In each game, the first row plays the second. By how much does the first row win? 20 means about a draw, 40 a big win and 0 a big loss. Wins can go round in a circle. Each row has two weighted sums of its numbers, A and B, taken from their middle values. A row wins by its A times the other's B, less its B times the other's A.
[-0.44 -0.31  0.14 -0.5  -0.2   0.28 -0.53  0.05  0.16  0.04]
[ 0.13 -0.28  0.13 -0.88 -0.11  0.79 -1.53  1.58  0.07 -0.8 ] ~ 11
[ 0.21 -0.15  0.32 -0.52  1.4  -1.57  0.61 -1.12 -1.05  0.08]
[ 0.14  0.6  -0.02  0.36  1.41 -0.83  0.8  -1.67 -0.63 -0.49] ~ 30
[ 0.97 -0.32 -0.3   1.26 -0.31  0.76  0.86  1.27  0.75 -0.63]
[ 0.44 -0.1  -0.02  0.34 -1.29  1.41  0.73  1.2   1.02 -0.2 ] ~ 19
[ 0.32 -0.01  0.21 -1.8  -1.76 -0.58 -0.49  0.72 -1.15  2.09]
[-0.58 -0.19 -0.14 -0.31 -0.35 -0.12  0.07  0.26 -1.06 -0.86] ~ 25
[-0.92  1.29  0.08  2.39 -0.25 -0.01  0.73 -1.42  0.79  1.16]
[-0.32 -0.43  0.29 -0.3   1.01 -0.28 -0.87 -0.66 -0.67 -1.  ] ~ 21
[-0.82 -0.13 -0.29  0.46 -0.75  0.84  0.34  1.08 -0.14 -1.17]
[-1.4   1.17 -0.6   1.17 -2.07  0.5  -0.58  0.37  0.06  1.3 ] ~ 19
[ 0.56 -0.48  0.36 -0.53  1.42 -1.38 -0.64 -0.81 -0.34  0.54]
[ 0.76 -0.39  0.12 -0.17 -1.3   0.34  0.59  2.44 -0.39 -0.86] ~ 19
[ 0.26 -0.28 -0.17 -0.92 -1.08  0.64  0.57  0.71  0.06 -0.2 ]
[ 0.83 -0.64  0.3  -0.54  0.69  1.33 -1.44  1.48 -0.17 -2.31] ~ 26
[ 0.51  0.69  0.45  0.76 -0.55  1.1  -0.47  0.28  1.45  0.86]
[-0.04 -0.39 -0.24 -1.51 -1.21  0.23 -1.3   1.01 -0.42  0.41] ~ 30
[ 0.69  1.02  0.28 -0.12 -0.06 -0.89  0.08 -0.39 -0.85  0.88]
[ 0.77  0.33  0.08  0.38  0.09  1.03  0.24 -0.18  1.48  0.78] ~ 25
[ 0.45 -0.77 -0.41 -0.11 -0.84  1.38  0.06  1.21  0.49 -0.63]
[ 0.01 -0.13 -0.31 -0.94 -1.04 -0.42 -0.18  0.33 -0.68  1.22] ~ 21
[-0.41 -0.34 -0.2  -0.85 -0.84 -0.63 -0.63  0.84 -1.61 -0.12]
[ 0.2   0.69  0.42 -0.95  0.72 -2.73 -0.86 -2.44 -1.58  2.5 ] ~ 16
[-0.28 -0.03 -0.25  0.88  0.17  0.55 -0.16  0.2   0.63 -0.43]
[-0.61 -0.19 -0.44 -0.48 -1.23  0.12  0.68  0.67 -0.87 -0.64] ~ 19
[-0.04  0.29 -0.28  0.99  0.39  0.6   0.45 -0.13  0.8  -1.27]
[-0.37  0.34 -0.02  0.77 -0.51  1.26 -0.99  1.55  0.67 -0.75] ~ 28
[-0.39 -0.35  0.54 -1.45  1.01 -1.45 -1.35 -0.62 -1.52  0.92]
[ 0.21  0.01 -0.26  0.2   0.6  -0.58  0.8  -1.1  -0.18  0.11] ~ 29
[-0.33  0.27  0.25 -0.21  0.16 -0.83  0.87 -1.39  0.04  1.58]
[-0.24  0.51 -0.12  0.51 -0.43 -0.57 -0.61  0.04 -0.52  0.82] ~ 14
[-0.67  0.65 -0.07  1.44  0.39  0.3   1.08 -0.62  1.34  0.7 ]
[-1.76  1.35 -1.03  1.52 -3.49  1.91  1.44  0.42  1.1   1.09] ~ 19
[ 0.19  0.9   0.26  0.22  0.84 -1.85 -0.61 -1.15 -0.65  2.04]
[ 1.04  0.11  0.24  0.13  0.42 -0.03  0.93 -0.22  0.64 -0.31] ~ 18
[ 0.07 -0.96 -0.04 -0.16 -1.65 -0.36  0.51  2.25 -0.51  0.54]
[ 1.19 -0.06  0.    1.12  0.69  0.39  1.05  0.09  1.11 -0.34] ~ 24
[ 0.84 -0.15  0.48 -1.43  0.06  0.12 -1.82  1.05 -0.56 -0.79]
[-0.03 -0.1   0.51 -1.21  1.37 -0.43  0.   -1.99 -0.81 -0.53] ~ 27
[-0.65 -0.21  0.03 -0.67 -1.17  1.16 -0.16  2.05 -0.38 -1.65]
[ 0.58  0.73  0.32 -0.3  -0.27  0.15  0.19 -0.48  0.88  0.87] ~ 22
[-0.44  0.23 -0.36  0.6  -1.41  0.48  2.02  0.81 -0.35 -1.11]
[ 0.   -0.59 -0.11 -1.2  -1.82  0.93  0.45  1.34 -0.02 -0.01] ~ 7
[ 1.17 -0.61 -0.27  1.09  0.58  0.78  0.87  1.09  1.01 -1.29]
[-1.01  0.56 -0.31 -0.51 -0.95 -0.82 -0.9  -1.12 -0.54  1.97] ~ 26
[-0.76  0.55 -0.39  2.22 -0.06  0.03  1.14 -1.18  1.44  1.09]
[-0.24 -0.18 -0.3   0.58  0.31 -0.12  0.69 -0.72  0.62 -0.28] ~ 21
[ 0.68  0.29  0.41 -0.48  1.39 -0.05 -0.9  -0.66  0.06 -0.35]
[ 1.09 -0.3   0.42 -1.47 -0.36 -0.44 -1.18  1.73 -0.65  0.13] ~ 22
[ 0.34  0.08 -0.37  1.05 -0.06  0.99  1.87  0.3   1.25 -0.33]
[ 0.16 -0.48  0.41 -1.07  1.06 -0.37  0.33 -2.05 -0.13  0.19] ~ 3
[-0.36  0.05  0.72 -2.34  2.98 -3.41 -0.93 -1.67 -2.9   0.18]
[-0.08 -0.28 -0.29  0.04  0.08 -0.47  0.24 -0.61 -0.08  0.66] ~ 14
[-0.68  0.78  0.03  1.07  0.63 -0.06 -0.39 -0.76  0.   -0.46]
[ 0.14  1.15  0.41  0.27 -0.35 -0.73  1.08 -1.46 -0.46  0.52] ~ 18
[ 1.37 -0.99 -0.02  0.46  1.17  0.83 -0.29  1.35 -0.03 -1.95]
[ 0.21  0.65  0.31 -0.23  0.61 -1.83  0.39 -1.9  -0.74  2.2 ] ~ 17
[-0.05 -0.39 -0.03 -0.13  0.86  0.5  -0.57 -0.91  0.32 -1.07]
[-0.32  0.41 -0.36  1.5   0.17  0.6   1.3  -0.4   1.53 -0.14] ~ 18
[ 1.21 -0.31  1.08 -1.88  0.67 -0.58 -0.52 -0.33 -0.47  0.18]
[ 0.5   0.05  0.19 -1.05  0.97  0.65  1.19 -1.62  0.87 -0.17] ~ 26
[-0.79  1.29 -0.48  1.77 -1.43 -0.52  0.98 -0.73  0.64  2.93]
[ 0.46  0.22  0.53 -0.11  0.3  -1.42  0.02 -0.31 -0.54  0.92] ~ 19
[ 0.68 -0.53  0.53 -0.14  1.6  -1.14  0.55 -0.8  -0.59 -0.78]
[-0.61  0.41 -0.23 -0.62 -1.57 -0.79 -0.01  0.43 -1.25  1.97] ~ 18
[ 0.45 -0.64 -0.01 -1.19 -1.   -1.03  0.13  1.31 -1.33  0.73]
[ 0.45  0.02 -0.07 -0.87 -0.83  0.53  0.04  0.97  0.14 -0.29] ~ 24
[ 0.45 -0.05  0.37 -0.53  1.36 -0.68  1.08 -1.41 -0.16  0.12]
[ 0.49 -0.38  0.39 -0.42  1.59 -0.58 -0.56  0.19 -0.71 -1.05] ~ 24
[-0.8   0.78  0.07 -0.34 -0.87 -0.2  -1.95  0.25 -0.93  0.63]
[-0.41  0.39 -0.1   0.86  0.58  0.16 -0.26 -1.21  0.85  0.62] ~ 20
[-0.11 -0.99 -0.53 -0.3  -1.95 -0.54 -0.07  1.78 -1.73  1.42]
[-0.26 -0.25 -0.34  0.7  -0.4   0.24 -0.33  1.01 -0.19 -0.73] ~ 17
[-0.97 -0.32  0.01  0.12 -0.25 -0.97 -0.46  0.2  -0.74  0.51]
[ 1.57  0.54  1.09 -0.17  1.58  1.27  1.06 -0.84  1.94 -0.72] ~ 22
[ 0.08  0.81  0.48  0.42  0.65 -0.86 -0.45 -1.23 -0.5   0.88]
[ 0.86 -0.78  0.71 -1.19  1.27 -1.83 -0.12 -0.12 -0.95  0.47] ~ 24
[-0.25 -0.42 -0.23 -0.95 -0.04  0.48 -1.41  1.46 -0.65 -1.65]
[-0.03 -0.77  0.4  -0.41 -0.61  0.28 -0.46  1.29 -0.15  0.  ] ~ 25
[ 0.51 -0.43 -0.23  0.77  0.75  0.41 -0.23  0.48  0.57 -1.49]
[ 0.37 -0.44  0.32 -0.58 -0.47 -1.09  0.26  0.86 -0.92  0.53] ~ 21
[ 0.65 -0.3  -0.09 -1.36  0.16  0.47 -1.    0.69 -0.45 -0.67]
[-1.34 -0.42  0.04 -0.26  0.19  0.14  0.06  0.17 -0.36 -1.21] ~ 19
[-1.21  0.19 -0.21  1.   -0.08  1.41 -0.19 -0.45  1.45 -0.76]
[-1.08 -0.38  0.09 -1.99  1.21 -1.55 -0.82 -0.81 -2.37 -1.61] ~ 31
[-0.46 -0.08  0.35 -0.28  1.53 -0.72  1.86 -2.05 -0.24 -0.23]
[-0.45 -0.38 -0.11 -1.39 -1.52  0.1  -0.37  1.   -0.97  0.01] ~ 6
[-0.92  0.9  -0.24  1.87 -1.15  1.5  -0.82  1.91 -0.1   1.31]
[-0.31  0.65 -0.08  1.28 -0.38  1.36  0.01  0.25  1.64  0.06] ~ 22
[-0.37  0.19 -0.18  0.48 -0.23 -0.59 -1.87  0.89 -0.62  0.59]
[ 0.26 -0.48  0.04 -1.29  0.13 -1.65 -0.65  0.35 -1.86  0.26] ~ 29
[-0.35  0.41  0.44 -0.97  0.28 -0.64  0.73 -1.7  -0.65  0.09]
[ 0.12 -0.3  -0.09  0.04  1.99 -1.07  0.27 -1.25 -0.81 -0.59] ~ 26
[ 0.33 -0.11  0.23 -0.63  0.74  0.97 -1.12  0.28 -0.27 -1.91]
[ 0.03  0.79  0.35 -0.13  0.57 -0.71  0.34 -1.75  0.13  1.5 ] ~ 20
[ 0.37 -0.27  0.13 -0.57  0.41 -1.41 -0.33 -0.13 -0.84  0.78]
[-0.17  0.27 -0.59  1.64  0.14  0.71  1.83 -1.08  1.65 -0.51] ~ 23
[-0.82  0.32 -0.28 -0.56 -2.09  0.44 -0.38  1.62 -1.04  0.87]
[-0.46  0.48 -0.11  0.87 -2.08  1.6   0.43  1.14  0.89  0.36] ~ 20
[-0.69  0.76 -0.46  1.43 -3.06  0.85  0.95  1.48  0.22  2.31]
[-0.19  0.02 -0.16  0.13 -1.39  1.12 -0.11  1.44  1.04 -0.24] ~ 20
[-1.22 -0.25 -0.12 -0.22 -0.37 -1.57  0.12 -1.61 -0.67  2.11]
[-0.69 -0.15 -0.56  0.61  0.2  -0.61  0.29 -0.13 -0.3  -0.15] ~ 29
[ 0.06 -0.3   0.41 -1.19  1.35 -0.76 -1.73 -0.29 -0.91 -0.44]
[ 0.77 -0.32 -0.24  0.45  0.99 -0.76 -0.17  0.02 -0.3  -0.62] ~ 13
[ 0.11 -0.18  0.21 -0.94  1.86  0.03 -0.86 -1.53 -0.67 -1.4 ]
[ 0.82 -0.38 -0.14  0.3   0.43 -0.41  0.73 -0.19  0.31  0.03] ~ 20
[-0.79  0.18 -0.47  2.25 -0.23  1.51  0.57 -0.41  1.57 -0.43]
[ 0.83  0.39  0.27  1.9  -0.03  1.54  0.8   0.9   2.18  0.  ] ~ 14
[-0.32  0.19  0.1  -0.36  0.8   0.18  0.15 -1.46  0.12 -0.68]
[ 0.54 -0.29 -0.33  0.58  0.25  0.74  0.71  0.09  0.98 -0.95] ~ 23
[ 0.09 -0.02 -0.34 -0.42  0.46 -0.07 -0.81 -0.65  0.29  0.77]
[-0.34 -0.06 -0.15  0.56  0.56  0.47 -0.15 -0.33  0.52 -0.9 ] ~ 19
[-0.51 -0.13 -0.08 -1.09 -0.3  -1.74  0.52 -0.4  -1.69  0.9 ]
[-0.62  0.37 -0.17  1.15  0.7  -0.18  0.81 -1.88  0.45  0.01] ~ 18
[ 0.09 -0.22 -0.48  0.77 -0.33  0.57  0.67  0.07  0.8  -0.51]
[ 0.76 -0.25  0.15  0.01  0.73  0.28  0.12 -0.65  0.59 -0.26] ~ 21
[ 0.03 -0.26 -0.39  0.3   0.31 -0.69 -0.52  0.4  -0.63 -0.11]
[ 0.83 -0.53 -0.09  0.07  0.37  0.51  0.81 -0.5   0.89  0.36] ~ 20
[ 0.31 -0.46  0.39 -0.6   1.82 -1.11 -1.44  0.11 -1.14 -0.46]
[ 0.34 -0.2  -0.32  0.79 -1.6   1.74  2.27  1.9   0.86 -1.59] ~ 14
[-0.99  1.13 -0.89  2.13 -1.72  0.29  0.76  0.05  0.94  1.89]
[ 0.28  0.09  0.01 -0.23  1.04 -0.79 -0.02 -0.92 -1.   -0.21] ~ 19
[ 0.73 -0.63 -0.01  0.12  0.82  0.6  -0.85  0.19  0.17 -1.41]
[-1.01 -0.18 -0.19 -0.15 -1.32  0.27  0.7   1.03 -0.6  -0.36] ~ 22
[ 0.13 -0.13 -0.28  1.22  0.4   1.12  0.09  0.59  1.49 -0.64]
[-1.07 -0.33 -0.11 -1.81 -1.28 -1.21 -0.27 -0.59 -1.32  1.77] ~ 28
[-0.96 -1.02  0.29 -1.44 -1.08 -1.26  0.81 -1.64 -1.22  1.19]
[-0.06 -0.31  0.08 -1.74 -0.11 -1.6  -0.18 -0.38 -1.85  1.6 ] ~ 37
[ 0.84 -0.15 -0.07  0.06  0.08  0.98  0.49  0.38  1.05 -0.53]
[-1.39  1.4  -0.55  1.97 -0.04 -0.15  0.5  -1.79  1.    1.52] ~ 20
[ 0.34 -0.04  0.17  0.24  0.31  0.93 -0.05  0.32  1.   -1.49]
[ 0.39 -0.67 -0.16  0.68  0.67  0.99 -0.14  0.42  0.91 -1.43] ~ 22
[ 0.98 -0.1   0.19  0.99  0.53 -0.1  -0.35  0.46  1.05  0.66]
[ 0.68 -0.66  0.45 -0.81  0.04  0.74 -1.67  1.75  0.55 -0.54] ~ 27
[ 1.05 -0.32  0.06 -0.87  0.83 -0.09 -1.02  0.35 -0.39 -0.9 ]
[ 0.66  1.24  0.36  1.72 -0.46  0.57  0.67  0.69  1.15  0.54] ~ 13
[ 0.24 -0.2  -0.06 -0.57 -0.31  1.   -0.42 -0.14  0.58 -0.28]
[ 0.4  -0.37  0.51 -1.25  0.61 -0.52  0.05 -0.33 -0.25 -0.03] ~ 23
[-0.4  -0.29 -0.11 -0.14 -1.3   0.4  -1.23  1.56  0.01  0.58]
[-0.39  0.31 -0.1  -0.14 -0.75  0.89  0.18  0.66  0.47 -0.44] ~ 20
[-0.62  0.85 -0.24  0.93  1.16 -0.86  0.18 -2.09 -0.12  0.31]
[-0.98 -0.41 -0.39 -1.28 -0.81 -0.76 -0.93  0.14 -1.23  1.01] ~ 17
[ 0.61 -0.25  0.49 -1.14  0.56 -1.44 -2.73  0.02 -1.42  1.21]
[-0.26  0.54 -0.08 -0.08 -1.28  0.76  0.14  0.59  0.09 -0.11] ~ 17
[ 1.11 -0.42  0.1  -0.65  0.86 -0.13 -0.67  0.23 -0.31 -0.76]
[-0.53 -0.89  0.52  2.12 -0.06 -0.07  1.58  0.01  0.73 -2.01] ~ 26
[-0.77 -0.26  0.36 -1.27 -0.27 -1.34 -1.05  0.52 -1.75  0.47]
[-0.63 -0.22 -0.17 -0.37  0.31 -1.77 -0.14 -0.86 -1.35  0.3 ] ~ 24
[-0.9  -0.2  -0.19  0.09  0.04  0.67  0.06 -0.51  0.28 -0.89]
[ 1.35  0.02  0.38  0.39  0.58 -0.23  0.14  0.29  0.51  0.55] ~ 18
[-0.42  1.4   0.03  1.14 -2.17  1.32  0.29  1.29  1.88  1.94]
[-0.21 -0.1  -0.2  -0.15 -0.16  1.26 -0.86  1.17  0.51 -1.85] ~ 20
[ 1.22 -0.17  0.45 -0.25  1.99 -0.99 -0.13 -0.64  0.06  0.27]
[-0.42  0.62 -0.25  1.21 -2.02  1.8   0.12  1.38  1.33  0.61] ~ 22
[ 0.26 -0.3   0.01 -0.76 -0.42 -0.91  0.27  0.32 -1.24  0.43]
[ 0.96 -0.45  0.07 -1.23  0.59 -0.38 -0.73  0.32 -0.8  -0.31] ~ 21
[-0.14  0.49  0.22 -2.44  0.62 -2.62 -2.05 -1.51 -3.02  1.57]
[ 0.57 -0.8  -0.16  0.33 -0.17  1.8  -1.25  2.35  0.74 -2.06] ~ 4
[ 0.29  0.2  -0.32  0.34 -0.19 -0.72 -0.17 -0.24 -0.33  1.16]
[-0.36  0.37 -0.09  1.38  0.81  0.82  2.61 -2.11  1.89 -0.45] ~ 19
[ 0.71 -0.36 -0.12  0.4   0.4   0.01  0.37  0.14  0.31 -0.33]
[ 0.79 -0.42 -0.11  0.6   0.78  0.49 -0.05 -0.01  0.87 -0.84] ~ 22
[ 0.11  0.54  0.3   0.29  0.19  1.31  0.14 -1.08  1.53  0.09]
[-0.27  0.79 -0.4   1.69 -2.49  1.01  0.12  2.37  0.84  1.11] ~ 17
[-0.35  0.32 -0.28  0.75 -1.64 -0.63 -0.06  0.05  0.04  2.65]
[ 0.08 -0.6  -0.41 -0.68 -1.54 -1.23  0.93  0.79 -1.57  1.37] ~ 36
[ 0.08 -0.85 -0.07 -1.34 -1.68  0.07 -1.37  2.22 -0.88  0.57]
[-0.49 -0.24  0.04 -1.45 -1.12  0.9   0.07  0.65 -0.09 -0.13] ~ 30
[ 0.47  0.25 -0.02 -0.23  0.06  0.55 -0.64  0.22  0.6  -0.52]
[ 0.7  -0.42 -0.08  0.64  0.07  0.72  0.53  0.82  0.57 -1.06] ~ 16
[-0.42  0.05  0.08 -0.81  1.95 -1.85 -0.46 -0.82 -2.03 -1.09]
[-1.9   0.94 -0.41  1.07 -0.05 -0.75  0.85 -2.01  0.24  1.36] ~ 10
[ 0.26 -0.31 -0.38  0.33  0.3  -0.74  0.15 -0.8  -0.04  0.23]
[ 0.1  -0.57  0.46 -2.1   0.29 -1.32 -1.51  0.36 -2.22 -0.28] ~ 22
[ 1.2   0.06  0.44 -0.46  0.79 -0.75  0.31 -0.47 -0.17  0.46]
[ 1.43 -0.31  0.41  0.02  0.62  0.    1.43 -0.42  1.01  0.58] ~ 19
